500 stands for zero in the data rows.
Every row has a hidden score. How much higher is the second row's score than the first row's in each pair? 15 means about the same, 30 much higher and 0 much lower. The score is a weighted sum of the row's numbers plus the product of two more (or one squared), each taken from its middle value.
594 588 490 481 575 418 446 405 341 221 319 344 396 475 459 491
216 368 504 569 300 655 427 562 569 600 468 536 373 493 642 433: 16
365 385 489 437 589 659 724 625 599 635 667 657 569 555 407 406
561 370 307 469 556 340 455 475 326 324 353 312 546 276 549 624: 4
419 331 291 405 353 369 405 677 633 709 537 448 460 443 647 428
480 550 372 483 611 453 584 386 325 393 620 609 666 705 442 565: 21
493 647 531 321 299 470 383 429 616 428 431 439 314 645 489 536
602 599 574 439 600 538 666 446 501 351 554 551 569 535 341 721: 14
548 618 607 728 709 673 686 633 546 578 584 543 582 464 474 535
531 674 668 452 381 474 496 548 680 548 723 715 493 726 456 515: 21
541 631 576 660 636 624 533 520 365 369 305 343 358 427 464 527
507 631 684 363 410 534 553 418 566 461 502 569 455 501 294 522: 15
173 368 515 534 451 653 460 529 562 501 484 620 448 518 379 252
264 386 421 422 311 455 344 597 615 638 528 487 382 532 612 317: 14
598 346 403 635 562 514 430 482 437 699 466 370 645 656 652 403
469 418 352 480 616 637 647 481 386 296 384 336 407 609 490 429: 10
674 511 457 534 473 267 475 442 628 797 778 534 645 438 496 496
641 521 489 523 683 531 732 489 387 467 489 472 671 391 427 620: 9
446 619 543 438 504 600 505 431 466 323 380 376 303 414 384 319
385 502 593 461 356 638 582 643 712 618 486 657 430 637 373 482: 20
670 537 509 843 586 517 519 660 448 584 535 352 512 409 669 567
572 421 303 566 690 414 504 577 417 553 550 618 716 549 619 587: 23
390 584 619 742 574 748 505 573 633 644 580 617 438 621 495 341
489 441 465 451 618 590 703 513 387 487 365 385 505 447 331 519: 18
438 582 585 409 306 421 371 496 615 573 507 511 255 447 423 371
486 569 521 679 728 643 588 529 373 450 352 395 453 408 449 470: 20
629 526 493 366 399 616 632 684 693 602 435 401 413 691 592 653
690 683 599 647 440 503 393 582 619 612 514 621 445 566 647 709: 8
664 591 606 617 479 478 445 507 525 573 618 596 654 655 692 703
424 422 363 455 629 687 751 721 616 517 480 449 520 418 399 466: 9
668 697 642 466 449 603 565 636 694 745 628 467 382 534 516 410
552 536 476 624 386 462 324 613 539 518 562 546 468 653 733 603: 11
662 540 502 614 568 442 377 374 344 432 379 339 543 406 661 628
398 431 346 485 370 442 289 567 561 533 490 460 477 558 731 484: 14
343 459 509 421 603 548 633 439 444 400 453 479 540 423 288 430
649 551 462 593 474 373 290 359 443 590 536 563 655 581 659 585: 12
286 435 496 369 403 457 533 411 535 411 482 476 367 406 319 336
359 363 353 466 406 396 250 410 377 402 326 456 468 495 579 407: 14
663 686 661 535 529 500 527 360 375 286 394 490 509 574 462 703
573 337 377 562 507 331 367 445 372 579 491 281 544 286 652 419: 11
497 306 383 551 698 521 658 475 423 522 508 539 690 515 430 376
477 611 713 560 572 740 715 581 609 545 578 595 505 593 406 565: 18
661 695 689 609 470 513 467 438 511 531 505 629 412 579 350 526
281 463 527 342 332 576 556 658 713 576 563 550 383 485 388 349: 14
553 398 330 525 442 399 397 691 547 641 518 406 538 472 743 608
535 561 574 449 565 637 680 447 588 520 576 671 641 691 377 531: 25
617 689 736 693 505 644 580 687 655 603 485 540 382 579 538 612
511 468 555 383 368 314 363 246 395 412 469 597 577 587 419 561: 17
340 551 566 544 317 482 249 430 431 392 404 514 365 596 582 463
388 256 382 506 691 643 623 449 398 501 431 416 653 434 510 402: 18
517 536 467 343 283 545 483 615 625 640 597 586 437 746 601 497
315 378 496 347 339 410 430 611 613 603 746 745 486 582 516 351: 18
444 425 449 520 635 652 742 708 599 587 475 435 498 331 378 428
373 600 578 506 280 485 274 527 642 545 658 577 366 602 562 422: 22
368 418 502 619 639 672 665 564 471 381 461 504 523 524 339 371
469 486 631 469 439 660 702 396 420 359 479 545 590 691 383 579: 20
419 495 612 521 477 503 485 351 395 382 455 540 464 458 285 394
334 388 375 444 363 724 425 724 682 624 529 549 372 590 526 395: 12
471 447 441 463 709 557 716 477 404 421 484 539 631 490 385 493
613 374 456 663 374 614 376 719 716 516 433 444 465 496 679 572: 3
365 296 347 437 454 436 466 714 657 726 695 570 470 486 614 316
673 480 423 563 688 392 552 423 310 435 451 467 702 489 530 622: 16
653 513 545 710 708 630 655 571 481 454 481 455 658 514 581 651
589 340 348 596 640 399 495 442 334 414 386 274 646 371 563 587: 13
570 735 739 579 398 515 456 464 593 499 504 517 300 509 393 492
438 639 521 651 570 525 537 639 447 722 774 730 392 409 495 423: 11
607 459 413 555 668 380 580 427 342 450 373 272 471 279 480 507
371 578 692 557 350 606 438 436 613 690 593 428 324 456 498 283: 25
325 465 539 443 476 505 510 324 487 512 612 649 568 460 303 347
260 417 477 508 393 571 471 683 711 674 651 539 372 414 437 266: 8
313 353 360 351 403 429 442 404 397 395 394 408 426 407 374 368
429 538 600 548 646 657 642 497 448 321 411 454 459 359 343 480: 16
440 605 645 420 436 504 458 455 532 394 353 401 275 366 365 397
538 495 498 339 419 392 531 341 400 355 487 466 502 471 304 450: 14
688 618 582 561 648 450 582 430 414 449 562 598 732 533 442 683
596 548 549 490 632 527 617 433 423 376 600 595 699 520 342 587: 17
377 338 430 459 572 432 518 375 307 300 353 422 568 380 381 443
448 528 575 444 485 569 654 686 731 676 587 457 324 373 388 382: 14
395 492 529 477 315 397 298 506 606 595 507 411 293 415 598 314
538 470 516 472 633 467 663 402 363 369 411 532 633 518 352 604: 18
626 606 533 532 433 427 327 530 507 568 584 670 619 748 647 614
675 571 599 537 620 456 599 403 355 365 447 487 696 588 507 733: 16
454 468 529 480 574 725 746 626 603 492 558 598 571 612 358 525
405 217 216 353 538 512 527 577 445 345 306 393 512 433 535 505: 13
552 599 613 468 584 524 581 355 370 301 398 414 547 509 346 578
621 495 424 514 444 381 397 550 440 421 336 214 361 353 652 559: 6
311 518 586 509 289 528 395 607 668 610 598 547 285 536 498 335
364 525 475 476 521 529 522 567 515 417 405 301 299 330 380 247: 12
468 456 522 467 666 557 670 453 378 336 384 394 563 403 357 498
541 638 558 503 486 580 551 520 466 369 439 545 364 607 300 536: 14
572 403 338 516 510 398 454 634 567 698 663 576 663 519 710 595
741 651 600 653 619 514 530 446 385 395 462 524 637 628 540 677: 18
526 477 486 512 710 534 728 550 420 446 465 428 567 323 373 504
404 532 576 525 475 563 537 440 516 501 401 444 343 353 287 407: 16
401 714 690 653 357 632 413 584 619 554 598 534 278 563 534 552
250 300 340 419 362 451 345 589 541 495 496 424 369 452 621 322: 15
618 531 544 618 557 534 456 411 422 451 497 590 718 767 620 635
311 379 452 377 478 528 566 539 545 478 519 517 399 454 317 241: 11
557 551 439 365 344 393 447 606 623 666 693 697 585 707 583 606
269 388 475 537 550 731 533 583 559 693 457 736 505 483 418 373: 27
501 500 606 654 604 516 521 398 375 348 302 316 431 276 425 430
570 517 537 572 653 654 807 672 480 404 499 375 471 461 473 641: 14
419 508 609 570 373 545 512 693 760 644 598 539 265 403 560 349
709 651 537 576 570 568 587 624 568 552 574 574 651 721 626 673: 17
671 432 387 620 613 557 596 494 342 400 368 367 618 602 595 656
385 576 571 436 275 503 340 615 618 654 543 603 383 612 619 450: 16
411 439 484 486 272 294 323 465 627 510 680 520 351 421 592 383
410 397 392 480 572 509 580 465 351 352 260 275 451 335 413 488: 6
520 452 304 223 426 269 357 470 435 415 404 393 398 438 560 510
494 352 341 273 329 317 516 422 518 668 572 463 571 477 396 420: 15
373 420 468 469 463 459 422 320 382 332 397 409 391 423 368 322
452 425 442 539 304 413 276 499 506 446 438 414 418 598 685 502: 13
621 561 547 377 579 399 455 361 495 530 585 745 759 610 525 582
569 393 354 434 587 364 520 385 280 288 411 369 614 379 466 605: 5
416 491 578 530 402 676 596 643 611 613 564 622 407 604 337 364
409 655 719 622 579 840 587 490 543 487 479 587 530 631 495 504: 22
567 480 491 684 603 545 503 565 433 520 618 666 662 657 685 626
523 616 675 469 444 470 557 408 528 432 600 658 473 620 307 480: 18
628 466 541 530 674 544 679 446 409 409 534 534 725 516 455 711
285 504 453 479 367 493 350 433 419 484 409 389 284 490 523 276: 14
672 622 515 557 514 459 417 525 594 753 708 561 396 352 455 287
638 495 341 436 529 339 383 402 393 510 508 459 697 523 681 565: 19
400 342 370 245 430 404 465 347 434 346 356 507 550 544 393 506
562 433 373 449 716 602 616 693 522 421 359 383 486 320 614 514: 9
602 460 381 590 405 471 400 637 585 753 579 585 536 690 647 665
394 410 558 408 474 500 565 323 387 360 414 555 553 490 305 483: 15
484 604 562 366 337 442 351 349 473 444 395 579 400 734 532 551
610 517 516 481 451 344 345 502 492 608 657 633 653 681 682 566: 7
415 663 666 526 531 584 494 475 546 385 476 410 303 426 364 297
467 540 531 430 539 432 479 350 389 227 301 394 417 386 388 458: 12
541 562 563 640 510 483 378 408 351 298 302 278 429 376 605 608
538 527 554 552 506 519 495 407 404 336 293 238 368 315 398 509: 14
589 588 522 725 498 563 322 630 619 568 470 385 394 412 704 524
539 569 656 491 571 596 702 489 567 456 549 582 503 576 309 515: 25
514 299 409 441 630 449 644 428 342 398 428 586 711 500 427 545
587 695 647 482 463 387 534 322 407 355 637 627 557 544 410 717: 16
499 512 513 414 274 368 337 523 606 624 729 685 486 651 505 520
421 479 412 544 434 569 430 747 732 716 690 608 530 550 672 519: 12
652 485 372 497 713 429 635 485 433 545 554 586 713 553 486 607
697 723 728 740 612 620 506 503 533 530 555 466 532 522 592 603: 15
476 465 416 566 418 433 333 556 499 560 453 438 501 514 770 605
403 475 428 506 352 452 289 574 525 562 421 411 322 488 686 426: 16
321 530 589 359 328 493 414 520 635 530 582 663 386 605 404 313
575 548 657 552 453 398 516 298 416 400 296 404 467 422 351 538: 13
602 519 564 753 594 564 409 614 656 739 589 529 444 261 609 444
510 424 500 451 669 513 679 415 353 367 427 441 631 404 375 537: 22
518 690 606 451 374 460 322 410 509 385 397 500 336 668 595 520
620 483 473 714 699 563 592 613 448 570 551 504 719 541 619 617: 10
486 470 411 411 311 433 308 607 679 703 505 424 396 414 640 473
576 506 445 460 664 498 672 500 413 293 430 397 569 346 368 601: 15
705 523 408 618 540 344 400 428 335 472 463 274 579 410 629 652
694 568 634 668 638 672 670 603 477 535 415 363 536 559 569 654: 24
560 626 396 404 426 475 419 467 467 412 267 336 324 600 605 591
541 348 278 475 620 417 588 528 449 561 650 609 774 586 566 572: 5
492 616 606 528 497 496 486 382 477 381 308 333 296 396 376 451
360 409 382 467 384 380 291 496 434 510 437 335 357 348 612 318: 11
565 434 515 524 454 552 473 587 644 826 599 590 586 654 675 510
625 498 435 528 519 364 405 349 353 372 505 516 720 584 628 696: 9
434 329 328 465 451 301 256 366 352 501 453 581 616 433 567 533
201 379 492 545 497 720 528 676 580 457 348 471 317 384 506 314: 15
585 662 729 705 580 672 564 525 506 640 603 591 610 661 461 550
405 504 446 329 383 609 667 711 694 613 683 442 343 536 443 416: 10
619 704 711 534 505 584 477 457 497 459 238 438 364 561 552 635
344 508 547 432 371 695 600 710 696 777 629 587 458 555 497 422: 1
274 505 544 493 369 558 482 652 647 603 529 456 252 414 442 270
334 391 500 514 611 498 620 397 389 407 633 662 650 548 362 408: 23
514 285 251 316 526 388 670 519 385 441 444 301 600 442 535 615
427 366 326 394 382 467 471 655 716 795 696 521 523 404 604 453: 15
601 529 554 692 682 585 608 402 353 435 417 315 542 397 439 579
538 478 444 489 453 563 455 729 823 720 618 556 475 521 655 527: 13
536 316 329 518 665 486 590 500 357 431 343 305 641 364 572 550
575 732 788 614 423 591 482 469 520 406 491 480 330 640 478 490: 19
697 595 495 391 495 372 519 328 325 459 443 462 617 572 526 771
471 298 183 316 482 313 490 594 526 602 566 454 646 478 628 478: 8
409 363 456 325 554 522 378 410 365 325 269 525 395 469 493 376
335 469 550 519 580 545 611 472 444 465 413 463 462 350 286 384: 4
647 472 562 405 545 388 504 357 292 369 427 491 530 633 648 582
342 537 577 426 416 470 507 435 505 374 487 477 379 457 278 402: 8
382 608 705 525 407 520 411 420 618 452 496 706 414 600 353 470
654 528 504 596 704 487 649 554 469 491 692 572 730 593 499 624: 13
480 404 433 538 611 458 565 451 518 572 749 695 815 565 469 506
715 688 524 554 505 548 645 643 646 683 571 559 437 699 458 545: 9
568 692 618 582 393 436 271 526 544 586 433 454 346 551 649 533
490 549 587 453 443 458 458 308 405 324 423 464 450 290 325 521: 11
618 546 448 515 404 412 334 628 555 509 439 388 434 461 734 666
554 462 469 633 642 719 619 535 346 455 446 511 621 673 436 615: 26
304 522 529 525 285 446 297 577 648 622 659 601 408 561 582 360
507 351 330 505 448 247 371 494 479 758 590 478 497 216 441 519: 6
488 461 346 437 623 509 535 474 395 357 503 497 506 475 347 256
597 585 502 568 421 417 388 621 621 710 675 538 512 631 710 512: 18
564 663 676 452 455 480 600 416 574 598 718 665 568 718 415 496
618 489 518 600 627 655 561 670 548 474 496 591 600 577 711 650: 6
604 426 376 507 424 389 422 592 408 509 433 299 452 448 726 643
372 587 533 536 589 672 616 646 668 660 703 691 522 583 415 391: 22
365 405 444 273 248 417 512 419 550 662 531 489 407 549 464 414
446 449 493 569 660 613 695 563 468 541 478 425 502 389 319 413: 11
521 421 366 490 563 528 553 538 457 323 248 269 389 409 643 478
655 595 587 539 672 527 623 430 380 328 391 411 572 395 412 616: 16
588 462 421 447 557 341 582 376 319 399 398 337 543 401 353 516
459 612 702 493 413 647 566 517 716 631 658 678 484 570 383 465: 22
590 431 279 492 359 453 372 523 487 511 353 386 547 526 682 664
634 434 302 372 432 375 432 506 448 419 363 310 353 411 412 403: 13
558 699 760 589 380 526 390 362 499 482 574 615 462 655 430 538
627 632 641 446 489 493 547 417 564 586 670 756 654 630 417 625: 15
479 674 643 362 352 530 535 576 695 530 590 676 436 613 373 518
566 436 313 396 549 654 615 607 439 438 331 398 518 741 578 617: 29
492 575 575 428 550 559 604 398 480 395 478 623 554 551 286 500
447 524 576 590 563 700 673 673 729 668 556 446 397 366 411 388: 11
647 622 567 696 568 593 560 564 493 453 446 459 521 635 700 680
722 492 431 573 601 407 502 501 344 410 466 454 635 527 645 753: 13
465 634 673 615 655 766 613 494 531 382 363 437 470 538 448 438
375 274 392 444 626 666 764 550 422 548 609 552 527 552 562 522: 15
542 565 517 604 342 456 333 641 666 577 635 515 452 563 718 530
444 710 547 492 406 503 367 517 614 585 585 598 302 548 668 414: 17
489 565 660 580 515 494 572 542 562 470 499 510 344 340 279 456
392 456 382 302 257 366 335 533 615 514 582 583 447 644 531 436: 17
444 380 294 334 405 403 380 510 486 573 515 416 449 553 709 453
681 619 566 648 654 536 554 577 553 551 634 504 661 582 665 667: 16
490 606 739 647 564 683 583 427 392 348 399 502 393 470 412 487
541 485 451 545 440 337 238 323 382 499 435 391 435 401 616 399: 12
332 561 493 451 251 499 332 429 644 487 463 530 308 550 525 478
497 501 393 397 371 304 325 484 558 615 646 473 466 513 698 391: 19
298 449 468 490 388 521 402 706 654 670 600 531 336 523 595 241
465 386 288 443 554 392 437 383 346 360 312 278 479 325 502 481: 12
361 412 578 370 487 469 598 436 533 656 754 744 666 564 419 403
359 327 315 419 451 477 363 524 516 537 287 298 413 273 533 341: 1
454 511 482 627 596 506 483 334 231 289 363 378 505 425 470 464
445 326 303 405 539 355 489 380 261 296 416 372 536 441 507 563: 15
443 551 615 724 494 544 383 665 628 750 728 576 453 456 635 360
546 572 642 466 304 387 285 513 628 597 509 596 334 530 470 395: 13
585 470 410 603 472 419 372 685 555 679 602 492 502 495 749 513
514 369 371 514 669 535 630 499 345 352 360 263 585 343 526 566: 17
493 410 379 379 490 515 381 302 382 417 248 528 572 540 416 576
610 451 330 474 664 492 697 588 483 701 580 549 672 508 532 664: 4
682 635 431 510 695 428 594 370 459 584 593 418 699 546 474 524
573 458 409 555 596 478 572 675 552 629 730 713 732 595 585 665: 9
608 808 651 497 424 589 527 620 576 541 529 556 341 616 413 592
416 505 564 329 361 619 664 589 702 538 481 507 375 533 354 483: 16
452 443 428 477 438 341 331 399 355 319 366 320 361 362 501 352
407 467 504 409 449 436 556 371 455 442 623 648 556 634 301 420: 22
542 607 694 622 518 568 478 486 525 573 695 799 621 665 504 376
406 429 592 423 595 665 751 586 553 473 619 738 595 650 478 468: 16
468 503 299 216 464 558 468 593 601 607 552 652 459 598 394 399
598 583 624 670 588 429 477 357 332 266 350 378 465 370 458 556: 9
379 451 479 606 388 571 490 688 714 815 690 645 514 572 586 435
428 465 501 625 403 547 378 655 625 676 629 543 510 577 739 462: 16
511 583 623 635 454 582 508 732 728 788 681 656 505 589 564 528
271 479 472 350 375 578 556 510 620 569 612 664 443 684 403 342: 20
621 461 435 530 503 428 482 602 543 625 567 510 654 600 746 683
545 372 446 313 550 491 695 408 476 610 530 634 728 581 472 674: 23
437 454 512 429 518 522 638 497 526 359 444 432 413 396 271 426
655 414 431 452 580 357 593 399 342 328 390 367 595 363 390 575: 13
394 364 390 436 462 426 391 284 279 598 577 565 520 564 453 355
415 281 331 563 530 564 551 789 620 696 656 612 629 511 638 520: 5
484 377 517 341 413 446 563 515 593 559 449 435 352 374 304 386
365 517 570 514 581 726 719 595 582 497 530 552 510 569 338 411: 18
491 606 640 574 452 485 337 367 483 599 640 732 617 723 573 477
458 625 645 689 456 664 521 658 696 567 669 614 314 637 506 424: 7
546 659 646 551 365 375 300 461 455 458 457 551 433 611 674 538
553 519 467 678 403 615 426 582 573 612 382 328 262 354 613 423: 6
680 464 416 348 471 231 408 315 340 394 552 481 571 529 579 467
621 482 394 598 472 462 432 614 523 557 481 412 436 478 770 570: 8
300 459 505 494 276 436 317 560 675 624 674 519 387 463 525 306
420 599 620 508 565 723 717 684 663 549 640 597 449 658 460 436: 14
456 402 463 730 755 671 631 598 463 406 442 439 515 394 482 482
458 686 609 533 365 559 292 528 610 613 613 588 391 641 631 454: 20
453 372 392 701 489 554 503 586 526 899 624 531 596 473 613 438
590 554 497 467 380 386 347 535 628 699 555 565 583 577 701 651: 17
452 553 640 279 434 451 570 394 565 500 669 648 582 642 343 527
359 670 682 585 413 695 437 363 448 477 457 592 416 660 426 475: 10
377 539 666 389 318 521 508 533 648 505 475 478 264 416 389 399
532 570 603 483 449 501 601 493 618 625 648 553 460 605 292 400: 16
326 318 348 697 531 621 518 669 597 612 606 416 436 381 597 225
546 505 543 569 640 454 590 372 313 278 401 387 588 395 397 605: 17
